128 stands for zero in the data rows.
Here are some numbered points:
[108  59 103 117 154 138 135 119 134 131 123 129 126 120  77 130] 0
[134 220 114 152 106  85 151 136 184 120 101 111  73 156 185  90] 1
[101 216  53 178 132 149 177 240 255 117 106  70  92 185 255 112] 2
[165 166 150  95 119 121  93  60  19 124 146 160 142 115  44 135] 3
[100  61  92 103 152 140 134 133 155 134 126 122 145 133 101 114] 4
[119 112 133 132 118 130 128 147 136 130 129 124 133 133 144 133] 5
[129 125 135 132 136 123 126 137 142 126 123 130 146 119 165 124] 6
[126 135 125 126 143 118 130 126 135 124 126 130 140 116 140 118] 7
[147 139 142 119 113 131 114  90  76 125 142 148 136 126  77 135] 8
[126 123 134 139 118 143 131 150 142 128 134 123 132 134 151 136] 9
[110  83 132 126 129 134 130 134 140 130 131 128 135 126 124 127] 10
[103 107  90 186 110 131 153 153 178 130  95 101 132 112 169 145] 11
[152 179 137 107 120 133 104  98  69 122 139 145 131 123  93 132] 12
[139 132 131 126 118 136 120 112 106 132 135 139 137 131 104 132] 13
[155 169 146 100 126 131  98 106  69 129 149 146 136 124  97 133] 14
[157 166 165 119 124 120 113  99  87 126 136 149 132 114 120 131] 15
[197 255  89 153 173  50 105  75 112  64  88 147 162  83 237  77] 16
[118 137 113 140 140 120 140 158 173 122 117 111 139 133 187 117] 17
[109 225  66 175 143 151 168 228 246 118  98  81  70 170 255 127] 18
[113  84 107 111 140 137 130 130 137 130 135 122 146 131 105 122] 19
[118 128 127 137 147 139 134 156 143 133 123 121 118 128 159 132] 20
[108 158  82 150 212 161 161 171 170 120  96 118  55 117 176 151] 21
[100  59  99 106 153 137 137 139 159 135 129 119 145 131  99 118] 22
[117 114 124 143 116 133 133 148 141 134 125 116 133 134 152 132] 23
[111  85 129 123 131 136 133 138 140 135 130 128 133 129 122 131] 24
[104  62  98 112 148 140 133 139 154 135 129 120 145 130 104 120] 25
[122 116 128 143 119 130 131 148 139 133 125 115 138 128 148 132] 26
[115  89 132 123 131 131 129 138 135 134 132 129 137 130 127 128] 27
[107  71 111 111 147 133 136 132 150 130 129 118 137 130 110 117] 28
[130 141 133 132 137 117 127 129 132 121 121 126 132 121 154 120] 29
[111  72 113 114 139 136 135 139 145 129 126 124 142 133 112 119] 30
[119  93 140 122 133 128 134 131 135 138 136 124 138 130 131 128] 31
[137 160 138 127 108 133 116 147 118 131 147 121 141 139 153 129] 32
[111 111 109 165 105 129 147 152 159 128 112 110 131 128 160 140] 33
[111 115 119 150 111 127 137 152 150 127 119 115 131 133 154 134] 34
[104  65 100 110 146 135 134 140 153 128 124 119 143 131 108 120] 35
[145 141 139 114 113 134 104 100  73 130 140 147 134 128  84 135] 36
[162 188 154  94 123 132  95  99  43 121 156 149 142 123  90 128] 37
[109  75 122 120 134 137 129 136 140 132 132 120 133 124 117 128] 38
[119  97 140 123 123 128 129 140 129 138 132 123 134 128 137 135] 39
[158 156 145 106 119 126  97  81  48 126 144 156 141 114  65 141] 40
[119 120 118 147 116 128 136 152 145 134 119 112 136 132 155 134] 41
[102  56  89 107 152 134 139 135 157 129 130 115 148 137  95 112] 42
[119  99 143 130 130 135 126 138 128 132 132 125 132 128 136 133] 43
[102  62  95 105 149 137 137 136 156 135 131 115 141 135  95 113] 44
[187 255  99 145 161  67 102  80 104  79  95 144 150  90 206  90] 45
[113 109 100 171 106 127 150 156 162 127 108 110 133 126 159 147] 46
[165 190 151  95 123 131  91  99  52 127 153 151 137 124  92 135] 47
[111 114 101 175 106 125 146 151 166 127  98 103 134 119 162 148] 48
[117  99 146 127 130 130 130 135 129 134 136 126 130 128 132 134] 49
[122  97 134 126 131 135 131 125 126 131 135 125 131 125 119 130] 50
[106  61  99 106 151 133 139 135 154 133 131 123 145 131 102 113] 51
[126 128 133 137 120 137 133 137 138 129 133 122 133 134 135 134] 52
[115  80 125 118 132 129 133 133 139 135 127 124 136 129 121 130] 53
[112  77 119 123 140 136 133 138 141 130 125 122 137 127 114 129] 54
[108 165  78 157 230 170 164 177 168 117  90 116  38 114 177 153] 55
[131 121 143 129 124 144 127 146 135 130 142 127 137 134 143 130] 56
[205 255  99 147 176  46  96  66 109  68  89 156 159  80 235  82] 57
Which two points above are nearest to each new point by angle, seen from the average point of the numbered points? Their numbers follow each, nearest first.
[114 167  77 152 131 137 151 198 222 123 117  95 125 167 225 114] 2 18
[119 125 129 138 120 141 132 152 144 128 133 120 136 133 147 133] 9 23
[118  83 130 119 129 129 134 132 136 137 128 124 135 130 124 132] 53 27
[130 107 139 122 130 129 126 122 111 131 138 135 133 125 116 135] 50 8
[111  73 108 107 146 135 131 128 141 134 132 125 143 129  92 122] 19 51
[153 144 148 113 112 131 108  77  60 124 146 155 136 124  59 135] 8 36
[107 190  65 165 135 140 158 218 250 121 106  78 112 176 246 112] 2 18
[126 116 144 132 122 135 128 139 129 129 134 128 130 134 144 134] 56 5
[121 119 121 145 117 129 134 151 143 134 122 114 135 132 154 134] 41 23
[118 137 112 141 131 126 136 160 174 125 125 108 131 139 181 120] 17 2
[147 199 127 133 115 120 115 141 121 120 137 123 140 134 173 122] 32 45
[126 128 131 135 121 138 130 139 136 134 132 126 136 134 138 134] 52 9
[130 117 146 126 138 117 123 129 125 124 126 128 144 113 150 128] 6 29
[139 255  94 167 125  71 146 138 176 107  82 114  92 137 228  93] 1 18
[239 220 255  49  95  58  49   0   0 123 172 238 106  91   0 104] 15 3
[121 112 141 133 123 132 128 145 131 131 131 122 137 127 143 133] 5 43
[108 144  86 138 134 129 146 174 200 124 117 100 128 155 194 110] 2 17
[133 215 116 147 106  85 145 141 181 125  96 111  76 157 188  93] 1 18
[117 116 127 145 115 135 135 151 141 133 122 121 138 135 149 137] 23 26
[106 194  56 167 133 148 166 227 255 121 105  77 101 183 253 108] 2 18
[128 199 131 147  96  95 152 138 186 125 109 113  70 163 167  88] 1 18
[119 134 110 145 133 126 135 151 167 125 121 118 135 131 186 117] 17 2
[247 255 241  71 129  38  49   0   0  98 154 229 125  63  32  96] 15 47
[134 143 130 135 138 114 128 128 129 120 127 132 138 115 151 120] 29 57
[120 134 124 137 143 149 140 152 146 131 129 123 118 134 153 141] 20 18
[125 112 139 133 120 130 131 144 131 132 136 127 135 133 145 132] 5 56
[119 114 127 135 125 143 136 151 147 128 136 123 134 138 141 130] 9 5
[130 129 131 129 119 140 119 119 115 127 140 134 137 137 113 137] 13 36
[121 113 131 141 121 130 131 146 137 133 126 117 137 127 146 131] 26 23
[126 111 138 133 119 130 132 145 131 131 135 128 135 132 147 133] 5 56
[105 183  64 156 129 137 157 211 238 120 113  80 111 172 235 108] 2 18
[120 101 147 125 126 136 125 137 126 130 133 130 129 124 139 128] 43 49
[126 100 143 130 125 136 125 134 128 132 134 123 132 126 134 131] 43 49
[126 114 134 128 124 130 128 147 135 129 131 121 132 128 143 135] 5 39
[117 131 130 144 138 137 140 163 160 133 123 114 113 138 171 131] 20 18
[124 138 124 146 117 120 134 147 147 130 119 114 127 133 158 124] 41 34
[126 219 115 151 102  88 149 135 179 122 101 109  77 159 190  90] 1 18
[129 128 133 138 115 141 133 154 142 134 133 122 136 138 150 132] 9 52
[133 207 125 151  95  90 146 140 181 127 105 110  72 164 178  95] 1 18
[111  90 130 130 126 133 132 136 141 130 130 126 135 127 129 128] 10 24
[120 109 126 139 115 135 134 149 146 134 126 121 135 129 147 131] 23 26
[128 203 112 154 113  89 143 141 173 119 102 114  92 148 186  98] 1 18
[111  58 116 123 136 133 135 130 145 131 126 128 137 123 103 130] 54 38
[113  91 135 123 133 131 130 138 131 132 128 122 133 129 128 129] 27 10
[151 161 147 120 132 109 116 105  97 122 131 138 139 115 142 124] 15 47
[116 118 123 146 113 129 133 146 147 128 126 118 132 130 152 134] 34 23
[115 120 129 137 119 136 135 148 139 135 130 122 138 135 148 133] 23 26
[147 150 148 133 109 112 117 101  99 124 127 138 128 113 112 133] 15 40
[122 120 129 140 121 130 133 145 140 136 132 124 132 136 149 132] 23 9
[139 255  82 172 131  75 143 137 168 102  72 112 114 120 233 100] 1 16
[116  99 146 126 130 130 131 135 128 134 137 125 129 128 132 135] 49 43
[110 102 115 133 150 141 144 148 155 128 120 118 115 124 148 133] 20 21
[126 107 139 124 123 128 131 136 128 133 132 122 134 131 143 134] 39 43
[111  72  97 146 207 153 138  66  64 133  93 156  69  73  24 179] 0 50
[111 113 121 138 139 139 144 156 166 134 119 115 118 138 162 132] 20 2
[125 121 138 133 141 123 133 131 141 124 130 128 142 124 162 126] 6 29
[122 119 136 131 120 129 130 149 134 131 127 125 135 135 145 136] 5 9
[119 111 135 133 130 129 130 145 139 130 131 122 136 133 151 132] 5 26
[150 146 173 115 127 111 109  92  79 131 139 150 127 117 104 124] 15 3
[141  92 179 109  74 140 148 107 191 133 148 125  82 177  51 117] 50 52
[105 232  64 200 195 164 184 245 255 115  79  74  28 149 255 146] 18 2
[138 255  89 168 124  73 140 140 178 105  78 115  92 132 230  88] 1 18
[129 105 151 117 131 130 124 129 121 134 138 133 138 126 132 128] 49 43
[142 170 140 125 105 133 112 147 113 131 151 121 142 141 154 129] 32 47
[118 124 114 130 138 120 134 138 143 126 117 120 131 122 143 122] 17 11
[146 170 141 125 110 140 109 139 103 129 151 129 142 138 150 136] 32 47
[121  92 144 124 126 129 134 132 132 132 137 126 130 129 135 135] 49 39
[134 148 132 121 113 136 115 144 116 128 142 122 138 136 139 132] 32 47
[115 113 123 143 110 129 140 148 145 135 125 114 136 132 150 134] 23 34
[129 182 124 145 103  98 144 138 174 128 110 112  84 157 166 100] 1 18
[120 118 130 133 119 130 130 149 140 133 129 118 131 136 146 134] 5 23
[111  81 128 118 135 129 136 136 139 138 126 121 136 131 121 128] 53 24
[255 255 255  56 132  16  31   0   0  90 159 254 122  47   5  87] 15 14
[101 217  65 181 202 165 180 234 244 113  88  86  44 144 255 142] 18 2
[110 164  84 147 130 128 148 183 210 122 115  96 125 160 216 108] 2 18
[239 216 255  49  96  55  48   0   0 125 171 239 104  90   0 104] 15 3
[128 208 122 149  95  94 149 140 187 121 106 110  75 161 177  91] 1 18
[119  92 131 128 131 129 129 138 136 135 132 128 135 124 128 132] 27 10
[112 111 124 146 114 128 136 149 147 128 121 117 131 133 149 133] 34 23
[127 129 134 129 114 134 122 131 126 133 139 124 137 137 129 138] 52 32
[122 126 138 136 119 121 132 139 138 128 127 123 124 130 149 125] 5 26
[121 117 137 132 123 132 128 147 134 132 129 122 135 128 148 128] 5 26
[131 190 127 148 100  99 143 140 172 128 110 113  84 159 172 102] 1 18
[104 188  62 170 142 151 171 231 255 118 107  71  94 177 253 113] 2 18
[128 126 113 108 154 119 122 112 122 123 123 133 142 117 113 114] 3 40
[118  62 112 144 177 144 136  61  50 136  99 155  83  76  13 177] 0 8
[147 169 147 124 131 111 112 112  98 120 128 139 139 112 143 119] 15 47
[139 148 137 135 128 141 122 144 125 124 137 125 137 121 146 138] 32 56
[122 125 126 135 116 136 132 143 140 130 138 122 137 139 149 132] 9 23
[141 255  85 163 123  68 147 142 176 101  82 110  92 136 236  91] 1 18
[132 127 137 123 114 139 124 121 111 132 139 132 138 132 109 135] 13 36
[131  90 151 113 124 128 121 107 105 135 139 137 131 121 101 127] 50 8
[100 225  61 194 214 170 182 238 242 113  85  82  32 135 255 147] 18 21
[140  83 176 110  73 140 150 101 191 135 145 125  82 176  42 117] 50 24
[115  70 104 141 179 144 135  68  59 135 101 158  77  79  25 172] 0 8
[126 122 131 133 129 142 134 146 142 132 128 124 137 127 150 136] 9 56
[122 108 143 130 128 130 125 138 131 133 133 124 134 125 142 133] 43 39
[138 141 140 122 143 111 115 102 106 121 129 143 142 112 126 119] 15 3
[136 153 134 137 131 119 126 132 133 121 123 127 137 125 160 121] 29 45
[110  71  99 140 194 149 138  79  80 133  99 149  82  83  40 168] 0 50
[110  84 132 127 136 130 130 131 138 132 129 126 139 124 124 127] 10 27
[247 255 241  71 130  38  49   0   0  97 155 229 124  63  31  95] 15 47
[131 134 136 137 124 144 133 149 141 131 129 123 137 126 160 140] 9 56
[127 127 132 134 120 138 130 139 134 134 132 127 135 134 137 134] 52 56
[118 149 107 146 132 124 138 167 182 123 123 104 131 142 194 119] 17 2
[135 157 152 131  53 111 151 119 197 131 130 113  66 193 103  94] 1 52
[133 195 135 146  91  96 152 138 186 126 112 115  71 167 161  89] 1 18
[138 106 166 116 138 118 122 114 103 127 138 144 147 107 134 126] 15 49
[118 114 127 141 116 131 136 144 141 131 127 118 132 129 148 133] 23 26
[129 112 146 121 125 133 127 132 121 131 140 130 135 125 133 134] 49 43
[116  84 117 119 137 137 134 142 145 128 128 123 141 131 121 123] 30 54
[123 123 115 131 139 117 130 132 143 128 117 123 136 119 145 118] 17 7
[104 217  52 184 140 155 179 253 255 114 103  60  83 187 255 111] 2 18
[127 102 139 116 127 133 124 132 120 130 134 126 136 127 120 132] 50 49
[115 118 125 140 118 134 135 149 142 133 128 121 137 133 150 134] 23 26
[121 115 137 129 123 130 130 140 133 132 137 125 130 127 146 134] 5 39
[117 115 122 147 114 136 136 149 147 135 123 118 138 134 148 138] 23 41
[118  58 109 143 178 145 137  62  51 136  99 155  84  76  11 178] 0 50
[128 136 135 145 130 140 131 152 144 122 130 122 133 120 162 147] 9 20
[115  73 102 141 180 146 135  69  62 134 101 157  78  80  27 173] 0 8
[125 113 132 135 117 134 126 141 136 132 132 122 137 130 145 131] 5 26
[117  97 131 123 128 132 132 141 135 136 134 126 133 129 131 130] 27 24
[142 255  80 173 132  69 140 135 173 101  70 115 105 126 243  94] 1 16
[116 115 126 144 112 136 137 144 147 135 128 121 138 135 154 131] 23 26
[114 127  77 148 218 164 147 127 122 122  99 135  51 100 103 157] 55 21
[114 114 114 160 108 132 144 152 156 128 117 112 132 130 158 138] 33 34
[120 114 139 128 120 130 133 140 133 134 134 122 130 133 145 135] 5 39
[129 125 127 138 113 138 131 129 126 132 134 129 132 130 128 141] 52 13
[245 255 235  67 134  39  50   0   0  97 153 228 126  63  25  92] 15 47
[116  80 104 109 144 134 126 127 134 130 130 127 141 129  92 121] 19 0
